Each path below is one point turned by a fixed rotation once a step. After each direction that follows a path, write how fast that rotation turns it, in degrees each step (0 if it stays still).
Each turn is a multiple of 5 degrees from 10 to 175, or 0.
Each row of a path follows its step; steps can be skipped.
Rotation 1:
step 0: [-15  -2  12  -5  -5   1   5  -6  17   3 -10   2 -14   7  -8   4   2  19
 -14  21  -6 -11  13 -15  -5  -2  -4   4   7   3]
step 1: [-18  -9  11  -8 -15   6  -1   0  21   7   9   2   1   4 -27   8   0   7
  18   2  -8   1  -7   1   7   5  -2  12   6  -2]
step 2: [  0 -18  14   4   3   4   3  -5  -7  18 -10  -9  -8  14 -14  -4 -10   5
  -1   2 -13  -1   5   7   5   8   3  11  19  19]
step 3: [ -7  10   7  11  -6  16   6  -1  18   9   3   4 -10   8  -6   2 -17  10
  -6  -3  11  -6   5 -15   0   8 -16   1  16  18]
step 4: [ -3   3   4 -12 -18  -1  -2   4  13  14 -10   0   8  -3 -22 -14   2   8
   5  -7   3  12   7 -15  -3  -6   3  15  16   9]
step 5: [  2  -6   0   0  10  10  11 -19  18   1  -8  -4   8  -2 -23 -10  -2  15
  -8  10 -13   6  10   8   0   4   3  -2  16   9]
step 6: [ -6   7   9  17  -1   5  12  -3  11  12  12  -6  -6  -3 -18   8  11  25
  -2  -9   3 -10 -10  -2  -7   0   6  11  11  10]
step 7: [  5  -8   6   9  -1 -20  -3   1  13  11  -2  -9  -1  -6 -14 -12   7   9
   9   9   0  -6   4 -17  18   7  -9  15  17  10]
step 8: [-19 -15 -18   3   7  12  -8  -6   8   8  -6   5   5  -7 -22   1   1   9
  -8  -7  -4 -10   7  -3   8   5 -12   0  11  16]
step 9: [-10   4  10  15 -16  -5   0   3   2  -4 -21   0   1   6 -21  11  10  16
 -15  -1   5  -2  -2   7  -3  -7  -6   9  19   7]
step 10: [  7   1  12  14 -18   7  10 -10  10   5  -4   6   4 -13 -16   5  11   2
  14   5  -5   8   8   1  16  14 -16   2   9  10]
Directions:
[-3  1 -3  1 -2  3  0  5 -6 -5 -5  0  4 -1  3  1 -8 -3 -2 -5  4  3  1  0
  4 -3 -6  3  7  5]
65
[-1  3  4 -2  2  2  3  2  3 -2 -5  2 -4  0 -2  4 -2  2 -3 -1 12 -7 -6 -1
  1 -1  2  1 -2 -5]
125
[-1 -5  5  0 -4  2 -7  1 -2  4 -2  7  2  9  0  6  4 -3 -2  1  2  1  2  2
  2  6 -5 -2  0 -2]
45
Rotation 2:
step 0: [ -6 -10  -4   5 -12  -3 -12 -13   6  18  -5   7   9 -15  10  -8   5  -2
  20  17  -8 -15   6   6   0   8   6  -2   5 -14]
step 1: [ -7   4  10  -7  -9  -7  14   2   5  -4  -5  21  -9  10  -9 -17   3  -7
   5  -3   3  -9  14   5  -1   0 -16 -10 -17 -17]
step 2: [ -4 -12  -1  -5 -14  -9   3  10   2   1  -5  -6  10  -7   7 -14 -16  21
   7  -9  -4 -14  -2  -6 -24   3  -2   7 -13   6]
step 3: [-26   2  -6 -11   1   1 -11  -7  18  13  20   9  -7   4   1  -2  -2  14
   8   1 -12   2   0  12   9   8 -11   1 -12   7]
step 4: [  9   0   7  -2  -7 -18 -16   1  -6   9   0  -3  -2  12 -28 -14  -6  19
   2   1   9   1   6   9   3  -6   6  14  -7 -11]
step 5: [-14  18 -16  -7 -15 -15   5  -8  -1  11  11  -1  -8 -19   1  -8  -5  -2
 -17 -13   1  -3   4   5  -7  -9   6  11   1   3]
step 6: [  1 -14  -6  -7 -10 -28  -1   2   8   5  -3   6  -2   4  -6  19   4   0
  -8  13   6  -8  -7  12  11  -9  -8  -2 -10  17]
step 7: [ -5  16   7   6  -3 -10   1   9  -6 -14  14 -15  -1  12 -11   6  -8   7
 -22  -6 -10   6 -13   2  -2  -7   4  -9 -19  -1]
step 8: [  2  -9 -10   4  -1  -9 -13  -1  -1   2  18 -24   1  -8   5   5  13   1
  -9   7 -12 -15  -6   4   4  11  18  13   9   7]
step 9: [ -2  13   5  10  -7  -5   2 -10  -5  -3   4  -1  -1  -9 -13  15  19 -10
 -11  16  -4   8  17   6  21   2  -4  -5  -9 -10]
step 10: [ 10  -3  -9  19  -4 -11   8   3 -13  -7  -8 -13  11   3  -2  -1  13 -13
  -5   6  -2 -20   0  -1 -25 -11   4  -3  -6 -12]
Directions:
[ 3 -1 -1 -2 -2 -7  1  3 -3  2  5  4  5  0  1 -2 -3 -4 -2 -1  0  3 -8 -3
  8  1  6 -6  4 -1]
40
[ -4   0  -2   0  -3  -2   0  -1   3  -2   0   1   8 -11   2   6   3   3
   4  -1   2   3   2  -2   4   4  -3   2   1   7]
120
[ 0 -2  0  1  0  1  3  7  4  1  0  7 -1 -5 -5 -5  0  6  3 -1 -4  2  1  7
 -5  2  0 -6  7 -1]
25
Rotation 3:
step 0: [  1  -1   1  10 -17   3   1  13   3   6 -10   3 -10  13   0 -17  -6  10
  -9  -7   1  22 -23   8  12   6   9 -13   0  13]
step 1: [ 10   2   3 -18  -9 -13  -2 -14 -11  -5 -11 -18  -3 -11 -13  20   8  -2
   9   3 -21 -10  11  -6   5  -9 -11   0  -4 -10]
step 2: [ -3  14  -8  26   7  11   2   7  -7  -4  -2   4 -14   3  -4  -5  15   3
  -4  -2  22  18   2   3  -3 -10  10   7  17  13]
step 3: [  3 -13   0   0 -14 -19  -1   6   9  16 -12 -13  16  10  -7  -3  12   1
  -1   7  -6 -28   7  -4   5  16 -13  -6  -2  -1]
step 4: [-15  -4   4   3   7  15  13 -11  -5  -2   5  -9  -7 -18  13  10  -8   5
  12   8   9  17  16  -6  -3   1  16  -7  18   2]
step 5: [-12  -1 -10  16 -15  -8   1  19   6 -16   4   8  18   2  -7   6   7   2
  -3   8  -3  -8 -25   2   5   6  -1   9 -17  -2]
step 6: [ -4  -1  19 -14  25   2   3 -11   8  19   1 -12   8 -14  -2   0  -3   4
   3   2 -11  -4  -6   5  -2 -21   0  -3  21   2]
step 7: [-11   2  -1  10   8  -9   2  -3   4 -29   6  13  -3  21  -1  -2   0 -14
 -12   7   0   3  10  -4 -12  10  10  14 -15   6]
step 8: [ -8  -3   3 -11   7   5 -17  19  -1  12  -6  -4   9 -10  11 -20 -13   6
  16  -5   3 -19  -2  16  -5  -5 -14  -8  -2  -6]
step 9: [ 13  -7   7 -21   1   0  17 -10  10  -7   0  18   0   4   3  21 -15 -10
  -4  -2  11  17   7  -4  10   9   5  16  -4   5]
step 10: [ -7   5 -33   9   3   2 -21   3  -8   5   8   2  -4  -8   0 -12  -9  12
  -7 -13 -22  -4  -4  10   6  -4   1   4 -12  -6]
Directions:
[ 2  3 -7  1 -7  4  0  0 -6  2 -1 -6  5 -1 -3  1  5  1 -3  2  0  4  4 -3
  1  5 -3  1  8  2]
35
[ 0 -1  5  9  4  2 -2 -3  0  6  1  0 -1  7  1 -7 -1 -2 -4  2 -4 -2  6 -4
 -3  4 -1 -3  0 -2]
90
[ 6 -2  6  0  6 -5 -5 -4 -2 -4  6  0 -1 -7 -2  2  0 -2  2  4  5  4  2  1
  4  5 -2 -2  4  0]
145
[ 0  5 -2  0 -2 -9 -5 -1  1  5 -2 -4  7  4 -2  0 -6  1  7 -1  3  1 -2  0
 -1 -1  2 -2  2 -7]
145
[-4 -2  1 -3  2  1 -6  1  2  2 -1  2  0 -5  2  3  8  5 -1 -6 -4  1  5  3
 -3 -2 -3 -4  3 -9]
160
Rotation 4:
step 0: [  2   0   3   1   7   9  10  -6   9 -11   2   2   8 -14 -27  -4   4  17
  18  13 -13 -10  -3  12  -1 -15   7 -20  -6  -1]
step 1: [  3  -2  -3 -17  16   3 -13  -8   0  -2  14  19  -8  -4  -3  23  -7   1
  10   0  -7 -12  -2 -13  12  -4  -1 -26   8  -2]
step 2: [ 11  18   1   3   0  -1  -8  -1 -11   1   3   4   2  -1  -9  27   9 -13
   4  27   7   2 -14   6  13   8 -12  -1  -3  14]
step 3: [ -1  -4 -17  -6  18   0   5   5   2   0   7  -5  -6 -14  -7  -5  13  -1
   6  23 -16  17 -16  -9 -10 -12  -6   9  -2  21]
step 4: [ -6   9  -1 -24  -7   1 -25  -2   1   2  -3 -11  -9  -9 -13   0 -16  10
  18  13 -12   0   7  -9  -7 -12 -11   9  12  -2]
step 5: [ -6 -11  18  -1 -15  10 -13   6 -10  11   5  -7 -13 -12   2   4 -10 -21
  -7  23  -3 -20 -11  -3   7 -10  -1  -4   1   3]
step 6: [ -8  -9  -2   1 -16   9  -8   4  20  -4  11   7  -8  18 -12  -2   1  -5
   2  15 -10   3 -27  22  -3  -9   3  -2  -8   9]
step 7: [  8   1  11   2   9   6 -15  -2  16  -3   4   6  -1  -2 -10  -8  16  11
  23 -10  -6 -22  -6   7  -3 -20  -6  -3  13  17]
step 8: [  8  -4   9  -7  12   7 -13   6  -6  -4  10   9  16 -10 -12  14 -12 -29
  25  -5  -6  -3   6   5   5  -9  -4 -13  -4   0]
step 9: [ -8  13   7  -5   7  -3   8   3 -11  -5  12   4  12  -1  -9   5   5   3
  11  32 -12  -3 -10  11  13   5  17 -18  -5   8]
step 10: [ -3  -6  -8 -15   6 -12  -5  -7   0  -7   6  23 -27  -2  -2   5  17   9
  19  15  -2   7  -7 -16   6  -9  -7  -8   0   7]
Directions:
[-2  2 -7  0  1  1 -1  0  2  6 -2 -3  1 -4 -1  8 -1  4 -9  7  2  4  0 -5
 -2 -2 -6  3  3  0]
40
[ 5 -4  0 -6 -3 -2 -4 -4  1  5 -6  1  2 -3  8  2 -3  0  6 -3  3 -4  0 -1
  2  3 -6 -2  3  2]
115
[-2  5  5  2 -2  1 -3  4 -4  2  1  5 -6 -2 -1  4  6  1  3 -4  7 -1  2 -2
  5 -4 -3  6  1 -5]
125
[ 4  3  5  4 -1  2 -3 10 -5  0 -6  3  2  2  0  3 -4 -6 -4  1 -5  0 -3 -2
  1  5 -1 -3  2 -1]
110
[-2 -3  1 -2 -7 -4  0 -4 -1 -3  5  8 -3  0  1  1 -1  2 -7  6  0 -6 -1 -1
  4  4  2 -4  0 -6]
85
[ 3  5  5  2  2  1  2  1 -1  1 -1 -5  0 -7  3 -6  7  4 -4  5  2 -9  1  1
  0  0  2 -3  2  6]
160
